In the rows, 128 means zero.
Named moves, each a turn or a mirror, and the order they were made in; the first pair answered
bover (before -> after):
[119  89 155 126 153 113  95 136 125 148 114 143 170 115 129 141 129 120
 155] -> [138 105 159 137 150 104  95 133 123 155 134 135 164 115 137 159 132 135
 153]
[ 87  66 129 108 146 163  71 129 141 109  85 164 152  96 133  72 128  85
 138] -> [185 149 153 161 127 112  69 119 119 146 190 119 120  94 174 174 138 175
 127]
[118 127 121 119 122 135 141 136 124 110 109 144 127 135 126 115 114 121
 132] -> [142 147 128 133 116 122 140 133 119 120 135 133 118 134 136 140 115 144
 129]
romo (before -> after):
[142 120 122 121 112 141 134 130 125 117 144 136 122 128 143 135 138 122
 131] -> [138 115 135 136 134 135 106 131 124 131 144 128 123 121 137 144 136 124
 127]
[126 139 115 127 124 121 138 129 118 132 123 130 123 138 115 122 120 125
 125] -> [125 137 121 135 135 120 125 130 118 138 122 127 124 135 113 126 119 125
 121]
[176 145  99  88  73 161 129 146 141  70 162 124 150 105 187 139 161 135
 137] -> [164 126 136 134 152 141  35 151 138 122 161 103 156  84 170 163 155 141
 123]
[112  61 146 125 151 123  65 177 120 114 107  99 151  96 114  92  93  84
 141] -> [120  78 115  87  86 140 142 172 122  72 108 117 147 115 127  71  98  80
 153]
zuvom (before -> after):
[116 183 115 123 154 139 185 122 155 149  95 112  92 153  43  83  90 125
 175] -> [144 204 129 149 163 120 168 120 148 169 127  94  84 148  53 116  91 153
 169]
[160 145 132 124  96 120 163 119 130 125 149 123 107 111 145 141 126 159
 127] -> [131 109 153 145 156 120  87 126 135 150 130 119 120  91 132 137 122 144
 119]
[123 124  92 124 104 121 173 145 125 108 138 136 128 137 161 107 145 175
 113] -> [127 120 118 158 150 105 111 147 122 142 149 118 128 117 161 133 143 189
 105]
fik (before -> after):
[161 210 146 141 129  96 161 116 109 144 158  99 118 174  80 149 119 155
 129] -> [ 76  97 142 112 164 148  61 132 138 114  86 138 154 125  91  84 124  82
 139]
[120 146 140 139 156 127  79 132 126 164 134  98 100 122 109 147 131 139
 118] -> [116 137 139 135 155 132  68 134 129 159 133 102 102 114 118 144 134 134
 118]
[113  90 133 158 151 131 156 134 159  97  56 139 170 138 121 109 123  95
 138] -> [174 114 130 160  95 127 148 130 158  77 122 133 158 113 191 155 144 140
 143]
[150 154 152 140 147 105 137 132 146 172 145 116  99 107 119 139 122 159
 161] -> [112 114 152 131 169 121 108 139 155 167 110 129 111  98 108 109 120 128
 164]
pana (before -> after):
[193 152 133 119  71 138 100 126 123 116 176 115 102  94 179 165 156 182
 137] -> [192 166 154 148 115 117  84 125 116 153 174  97  98 104 147 180 146 191
 126]
[140 128  98 133 152 153 108 146 122 126 139 121 123 126 119  96 124 120
  91] -> [140 128  96 129 149 154 109 146 124 123 138 123 124 125 121  93 125 119
  91]
[131 138 127 136 148 113 129 126 127 150 133 121 126 139 121 151 146 132
 118] -> [122 136 125 133 152 116 134 126 128 150 122 125 127 144 111 142 143 125
 117]
[131 176 111 137 127 120 135 125  94 157  88 122 122 108 110 114 156 129
 140] -> [126 172 108 131 125 125 141 126  95 151  83 126 125 110 112 108 156 124
 141]
Pairs:
(two moves a pair)
[120 139 129 132 143 123 129 134 134 153  87 125 128 140 106 131 120 110
 119] -> [127 147 131 136 143 117 133 134 132 157  94 122 126 141 107 139 118 118
 117]
zuvom romo
[ 94 105 131 131 160 115  83 127 160 153 124 122 122 121 119 128 118 129
 125] -> [112 119 102  92  89 133 150 122 162 107 137 139 117 131 145 115 129 131
 139]
zuvom pana
[108 106 134 122 136 145 104 126 143 117 121 134 142 120 128 123 123 119
 136] -> [143 137 135 130 115 132 123 122 136 120 155 123 130 123 144 150 127 148
 135]
romo bover
[115  96 128 107  97 162 154 137 142  93 106 141 123  97 135 125 121 112
 126] -> [153 141 132 125  90 138 182 131 129 109 139 122 107 113 133 158 118 146
 120]
fik pana
[146 137 116 136 103  91 168 120 152 147 140 144 117 106 125 100 113 139
 118] -> [148 137 126 151 121  83 145 120 151 161 146 136 117 101 124 113 112 147
 113]
bover zuvom
[148 110 127 130  78 153 134 135 114  88 145 138 134  88 182 159 163 133
 124] -> [126 149 156 176 168 110 156 129  96 163 116 107 128 138  84 160 131 130
 101]
fik zuvom
[105 104 146 161 183 118  69 135 127 161 106 121 130 111 108 135 125 120
 119] -> [117 110  97  96  75 151 169 130 135  87 109 154 129 126 146 103 137 110
 140]
zuvom pana
